128 stands for zero in the data rows.
Some points:
[133,141,159,104,139,132,141,104,099,140,153,132,134,094,155,097,162,140,130,123,100,151,159,134,119,154,138,210,129,135,124,075,104,128,145,093,145,099,088,126,139,134,119,146,110,159,158,189,083,159,163,145,142,112,123]
[120,126,131,117,108,176,174,215,117,130,122,125,160,105,108,126,119,107,106,112,138,160,158,151,151,132,107,129,113,126,125,139,128,144,150,143,127,130,084,121,125,074,143,103,124,184,120,159,133,103,127,146,114,112,116]
[097,138,146,134,152,114,128,143,100,090,146,130,118,116,071,167,108,162,137,141,130,149,136,147,116,144,140,125,134,143,140,120,084,090,126,123,136,132,103,154,147,152,128,100,126,159,161,122,154,174,104,101,171,099,097]
[105,119,185,120,145,118,158,065,168,142,163,124,153,098,162,190,091,135,120,139,123,128,118,139,161,154,123,091,104,146,112,132,130,177,133,100,156,134,075,114,136,094,111,115,139,107,121,131,134,114,112,134,124,156,122]
[118,136,143,129,149,155,147,095,151,120,156,134,133,146,122,140,103,123,104,161,150,145,106,138,101,095,109,154,122,124,136,145,093,142,119,125,124,120,130,147,069,112,123,156,083,157,169,140,082,134,108,114,147,121,095]
[083,117,124,127,147,129,135,107,184,105,147,096,109,097,144,132,112,130,122,133,112,133,128,106,129,133,098,145,153,100,152,129,146,140,125,087,094,090,139,152,127,111,161,129,159,182,088,129,177,115,147,177,126,058,136]
[129,168,115,167,118,121,140,081,118,093,116,102,120,134,162,110,131,151,102,138,117,112,115,145,110,105,135,130,129,133,122,107,072,116,120,162,139,137,100,145,136,088,153,104,120,144,123,155,120,117,096,121,088,145,130]
[135,142,151,130,114,071,149,125,138,122,126,132,122,153,114,135,147,120,144,106,173,158,125,138,146,148,074,191,093,129,115,118,092,105,141,153,100,104,140,108,105,140,166,081,108,156,108,125,129,124,120,099,136,153,145]
[089,138,133,157,112,160,149,146,111,077,075,116,142,095,165,162,119,118,182,134,174,098,113,118,103,159,129,147,101,133,115,084,134,134,127,138,124,087,126,084,121,118,125,132,109,179,149,135,151,119,118,105,150,118,138]
[148,167,140,183,171,153,127,089,119,142,113,129,141,132,111,153,100,152,143,138,120,134,126,106,126,143,100,113,142,144,150,106,111,158,178,158,127,113,138,155,153,128,140,102,101,124,146,125,095,106,157,140,157,101,098]
[093,099,161,138,147,146,154,074,135,099,135,108,092,122,103,112,122,134,142,155,146,145,180,112,178,104,185,179,124,122,121,096,150,117,158,133,116,116,119,086,133,073,130,099,127,124,108,133,138,130,118,134,146,105,073]
[144,096,124,154,128,112,129,185,100,092,136,111,092,113,106,137,097,119,162,156,134,097,096,123,144,149,117,154,072,101,095,156,137,144,163,111,127,132,135,130,148,087,135,126,121,156,089,155,102,122,109,181,125,117,131]
[056,141,160,137,162,127,151,098,144,094,147,113,118,098,116,133,134,133,093,116,173,123,141,139,097,169,176,121,116,090,139,146,116,142,169,142,127,156,152,084,102,130,111,082,100,163,080,140,094,146,125,131,151,125,107]
[119,191,139,146,142,138,146,139,163,075,135,121,123,125,131,132,089,091,137,109,147,125,158,116,170,164,156,170,131,103,177,122,124,104,112,123,144,098,134,097,136,097,158,149,123,160,189,131,110,138,112,136,100,140,110]
[091,141,112,113,133,101,123,092,146,060,112,079,127,140,132,132,101,112,150,074,148,167,130,140,123,160,092,142,134,128,095,128,131,148,133,157,165,149,092,155,120,120,116,150,146,127,158,149,112,114,098,128,162,147,130]
[127,155,138,124,141,141,130,122,113,091,124,108,108,096,128,179,115,122,146,159,090,164,182,142,110,133,103,158,116,116,156,113,111,158,130,163,120,131,080,109,110,112,155,171,112,178,091,167,121,097,100,154,113,171,120]
[104,108,088,098,119,130,093,074,170,129,156,143,142,143,102,154,130,137,129,148,124,153,181,130,106,149,156,164,084,124,128,169,137,132,153,124,129,095,130,096,123,140,117,148,151,156,135,122,114,142,157,106,094,094,129]
[109,108,086,118,137,135,140,130,143,147,110,113,143,153,121,158,062,149,123,136,117,155,157,124,172,136,135,165,140,075,146,093,077,128,156,097,152,175,159,101,099,102,148,145,105,149,108,132,159,133,126,139,126,122,136]
[096,168,167,140,152,135,111,175,184,122,109,121,121,117,122,086,141,137,178,155,152,126,170,151,100,149,113,148,117,121,096,111,114,104,153,122,129,158,162,156,125,081,074,125,121,155,138,113,122,125,129,121,142,145,124]
[146,150,115,144,153,145,231,136,157,127,143,127,087,125,126,140,121,139,162,109,132,131,146,126,134,143,090,131,126,140,133,153,126,125,150,124,125,177,138,128,116,119,117,159,144,169,122,141,131,155,158,099,141,123,063]
[130,134,094,150,137,131,142,135,131,140,128,133,078,142,163,128,095,155,128,136,117,167,118,100,117,153,151,120,134,079,128,133,136,164,147,128,110,132,024,138,119,111,118,109,152,124,127,106,108,126,136,101,137,140,135]
[092,153,118,131,177,155,113,135,124,110,160,151,098,100,143,109,105,128,120,097,119,162,160,120,152,120,100,149,074,113,114,116,090,125,111,097,110,132,166,103,131,135,109,135,139,145,111,122,109,120,120,117,112,121,058]
[123,101,155,102,159,144,099,132,099,148,150,104,102,110,148,110,130,141,170,091,126,088,165,083,138,151,112,132,117,113,165,163,080,120,159,187,153,095,104,127,096,112,158,119,078,155,123,151,124,141,097,087,146,108,096]
[140,147,141,116,122,179,142,160,148,122,133,124,129,152,138,196,125,136,140,124,142,155,132,112,118,157,148,143,105,124,131,146,114,089,117,132,112,127,158,135,132,154,088,117,132,091,139,180,146,125,134,182,147,145,066]
[164,150,106,116,156,141,133,158,172,088,116,123,091,083,116,178,091,133,121,101,106,105,150,098,116,127,123,154,097,137,102,123,126,132,123,134,133,127,095,090,118,099,124,095,071,131,107,168,119,128,133,124,180,091,163]
[115,145,146,131,121,174,136,143,142,076,137,091,111,162,141,076,058,167,126,138,157,113,160,127,127,154,099,149,073,156,159,137,151,130,154,096,128,134,117,103,120,157,107,095,099,118,113,126,126,132,130,155,139,141,107]
[146,104,145,156,118,171,133,122,153,120,150,103,130,087,086,080,123,160,141,122,116,158,114,103,131,165,145,169,132,102,090,148,114,163,122,130,117,139,138,115,117,139,139,139,117,114,136,117,168,141,116,160,105,097,152]
[151,119,153,129,158,145,145,156,157,117,103,136,118,156,133,121,133,070,133,120,123,129,110,152,139,126,146,154,119,136,165,097,136,164,146,134,147,146,117,112,114,142,103,115,162,112,088,104,125,140,106,141,146,076,098]
[098,098,143,162,140,103,144,140,114,067,132,179,172,122,150,114,118,138,119,149,141,132,150,111,125,160,084,151,155,106,144,131,080,113,128,181,130,128,104,106,105,111,115,137,086,101,128,142,093,134,126,105,099,084,083]
[108,154,127,148,140,133,154,109,137,055,145,097,132,150,164,164,169,136,180,133,110,196,157,125,142,155,128,127,115,136,121,141,084,105,131,087,162,133,091,117,118,101,138,102,107,155,119,110,093,078,079,125,119,093,144]
[094,136,180,089,122,122,156,156,136,068,108,157,106,154,112,134,121,146,161,085,111,131,099,144,112,127,145,152,108,118,129,113,107,131,132,139,106,152,107,123,143,112,149,138,111,185,136,125,119,092,168,145,136,106,111]
[114,126,134,124,127,169,122,136,147,143,150,123,108,146,127,113,116,098,131,163,154,119,124,100,092,129,099,102,150,129,134,118,099,146,150,096,148,132,099,036,156,102,139,131,105,127,149,133,138,141,110,157,137,134,076]
[089,165,139,148,134,109,135,129,174,140,108,136,119,122,114,084,126,153,156,130,126,210,122,114,113,125,117,093,076,141,154,139,133,139,123,114,181,147,125,134,118,118,141,140,081,118,111,177,119,140,122,101,147,114,103]
[141,118,143,164,125,149,136,118,157,058,132,149,127,099,156,087,110,078,119,116,131,146,139,116,143,131,130,133,099,142,138,131,097,100,163,111,118,156,128,173,141,085,142,170,080,150,115,108,172,127,132,135,182,137,119]
[057,178,144,158,116,124,153,109,125,162,146,109,152,165,109,133,112,117,151,115,100,106,164,150,120,134,111,163,112,093,118,165,150,124,127,112,099,151,120,110,130,124,140,126,106,091,096,126,124,140,108,122,187,121,111]
[105,170,150,090,119,161,157,131,136,082,096,098,160,061,122,143,083,109,152,126,134,129,124,099,163,110,100,143,122,156,119,127,056,125,146,136,115,114,097,154,115,106,150,112,141,125,093,105,098,164,154,148,122,096,105]
[084,139,132,140,150,153,151,175,175,095,135,108,092,189,142,143,097,116,113,159,110,112,135,137,165,169,140,138,113,127,069,127,098,148,175,169,131,130,120,114,129,131,179,155,098,153,108,165,138,135,146,134,134,088,117]
[118,129,116,118,143,169,142,158,142,078,128,106,144,118,099,153,180,163,110,115,132,125,124,121,124,147,095,175,088,129,146,105,101,150,116,131,165,128,118,145,134,067,184,156,133,119,106,109,117,116,170,130,158,141,097]
[131,111,153,107,168,181,151,132,141,117,109,150,122,108,121,159,117,131,134,140,160,136,146,135,115,115,127,138,161,133,097,134,173,117,135,090,153,162,122,141,148,140,193,123,106,124,070,113,126,147,123,138,111,143,113]
[115,178,108,097,133,122,175,140,154,122,167,161,127,095,117,100,151,135,128,164,129,087,135,114,148,134,140,125,107,122,126,104,152,125,161,146,131,180,117,116,100,145,152,122,139,107,129,120,143,106,116,172,158,112,102]
[093,109,142,119,127,130,180,158,144,070,131,103,109,065,150,120,148,134,136,102,101,152,142,142,104,113,123,151,099,101,137,135,106,134,158,126,132,107,147,122,132,155,137,116,104,097,209,097,142,127,150,105,105,125,095]
[086,095,136,149,140,165,128,128,138,084,121,137,127,140,131,145,129,125,141,068,122,134,137,130,088,173,098,138,101,148,133,100,126,114,157,116,116,164,117,122,097,079,180,103,136,127,207,121,110,172,132,142,091,132,093]
[109,116,150,145,137,133,107,135,127,167,092,091,104,112,107,164,133,145,075,128,140,117,127,125,145,155,105,148,108,119,123,130,126,097,162,130,095,171,090,097,127,153,087,171,099,141,151,130,122,125,130,130,109,101,127]
[134,167,157,069,140,134,154,125,091,093,106,086,123,127,120,136,081,090,125,175,119,149,120,126,106,190,102,126,101,091,116,115,126,092,120,137,138,159,156,132,137,073,157,136,124,135,136,135,132,134,164,112,157,110,105]
[117,100,097,129,142,129,132,128,164,121,137,102,108,136,090,131,115,130,154,112,115,113,121,171,146,158,130,097,126,131,116,110,105,104,101,133,117,105,096,098,115,152,106,128,094,134,099,140,120,132,173,140,132,144,128]
[117,163,155,149,092,150,101,151,134,086,144,139,100,108,176,159,114,139,149,127,106,164,143,150,169,128,121,114,148,141,157,114,159,122,131,146,135,131,150,093,123,100,124,128,146,148,146,106,098,170,144,152,151,114,108]
[084,180,099,098,140,146,133,126,098,095,114,144,091,099,115,140,141,125,144,126,131,160,128,159,184,170,115,180,156,150,152,133,096,144,153,120,099,094,132,125,119,084,112,122,077,124,121,139,133,121,105,125,116,103,113]
[130,152,110,094,166,126,171,125,138,099,100,124,166,133,159,122,163,153,120,114,114,146,146,146,173,123,119,125,084,113,107,135,131,162,125,165,116,110,109,109,124,110,124,113,076,183,148,106,124,152,121,148,134,119,095]
[140,132,152,095,112,166,167,141,148,091,099,137,127,132,111,127,121,139,102,130,099,139,134,127,138,152,127,085,128,118,119,104,108,123,157,105,093,100,164,124,128,114,159,186,141,137,143,132,084,130,077,122,161,137,099]
These points spread out most along one direction. Take the direction at right angles to it along which they spread out most. Go by this last direction. For each point below, how far along it does it lie, from 0 to 99? The average is 50, and the first point in the table lies past the average. One standard deviation of the points above along it is 16.
[118,136,143,129,149,155,147,095,151,120,156,134,133,146,122,140,103,123,104,161,150,145,106,138,101,095,109,154,122,124,136,145,093,142,119,125,124,120,130,147,069,112,123,156,083,157,169,140,082,134,108,114,147,121,095] 69
[084,139,132,140,150,153,151,175,175,095,135,108,092,189,142,143,097,116,113,159,110,112,135,137,165,169,140,138,113,127,069,127,098,148,175,169,131,130,120,114,129,131,179,155,098,153,108,165,138,135,146,134,134,088,117] 33
[098,098,143,162,140,103,144,140,114,067,132,179,172,122,150,114,118,138,119,149,141,132,150,111,125,160,084,151,155,106,144,131,080,113,128,181,130,128,104,106,105,111,115,137,086,101,128,142,093,134,126,105,099,084,083] 71
[109,116,150,145,137,133,107,135,127,167,092,091,104,112,107,164,133,145,075,128,140,117,127,125,145,155,105,148,108,119,123,130,126,097,162,130,095,171,090,097,127,153,087,171,099,141,151,130,122,125,130,130,109,101,127] 65
[141,118,143,164,125,149,136,118,157,058,132,149,127,099,156,087,110,078,119,116,131,146,139,116,143,131,130,133,099,142,138,131,097,100,163,111,118,156,128,173,141,085,142,170,080,150,115,108,172,127,132,135,182,137,119] 25
[134,167,157,069,140,134,154,125,091,093,106,086,123,127,120,136,081,090,125,175,119,149,120,126,106,190,102,126,101,091,116,115,126,092,120,137,138,159,156,132,137,073,157,136,124,135,136,135,132,134,164,112,157,110,105] 23
[093,099,161,138,147,146,154,074,135,099,135,108,092,122,103,112,122,134,142,155,146,145,180,112,178,104,185,179,124,122,121,096,150,117,158,133,116,116,119,086,133,073,130,099,127,124,108,133,138,130,118,134,146,105,073] 59
[091,141,112,113,133,101,123,092,146,060,112,079,127,140,132,132,101,112,150,074,148,167,130,140,123,160,092,142,134,128,095,128,131,148,133,157,165,149,092,155,120,120,116,150,146,127,158,149,112,114,098,128,162,147,130] 61
[105,119,185,120,145,118,158,065,168,142,163,124,153,098,162,190,091,135,120,139,123,128,118,139,161,154,123,091,104,146,112,132,130,177,133,100,156,134,075,114,136,094,111,115,139,107,121,131,134,114,112,134,124,156,122] 72
[117,163,155,149,092,150,101,151,134,086,144,139,100,108,176,159,114,139,149,127,106,164,143,150,169,128,121,114,148,141,157,114,159,122,131,146,135,131,150,093,123,100,124,128,146,148,146,106,098,170,144,152,151,114,108] 41
[093,109,142,119,127,130,180,158,144,070,131,103,109,065,150,120,148,134,136,102,101,152,142,142,104,113,123,151,099,101,137,135,106,134,158,126,132,107,147,122,132,155,137,116,104,097,209,097,142,127,150,105,105,125,095] 50
[097,138,146,134,152,114,128,143,100,090,146,130,118,116,071,167,108,162,137,141,130,149,136,147,116,144,140,125,134,143,140,120,084,090,126,123,136,132,103,154,147,152,128,100,126,159,161,122,154,174,104,101,171,099,097] 60
[127,155,138,124,141,141,130,122,113,091,124,108,108,096,128,179,115,122,146,159,090,164,182,142,110,133,103,158,116,116,156,113,111,158,130,163,120,131,080,109,110,112,155,171,112,178,091,167,121,097,100,154,113,171,120] 51
[086,095,136,149,140,165,128,128,138,084,121,137,127,140,131,145,129,125,141,068,122,134,137,130,088,173,098,138,101,148,133,100,126,114,157,116,116,164,117,122,097,079,180,103,136,127,207,121,110,172,132,142,091,132,093] 47
[140,147,141,116,122,179,142,160,148,122,133,124,129,152,138,196,125,136,140,124,142,155,132,112,118,157,148,143,105,124,131,146,114,089,117,132,112,127,158,135,132,154,088,117,132,091,139,180,146,125,134,182,147,145,066] 42
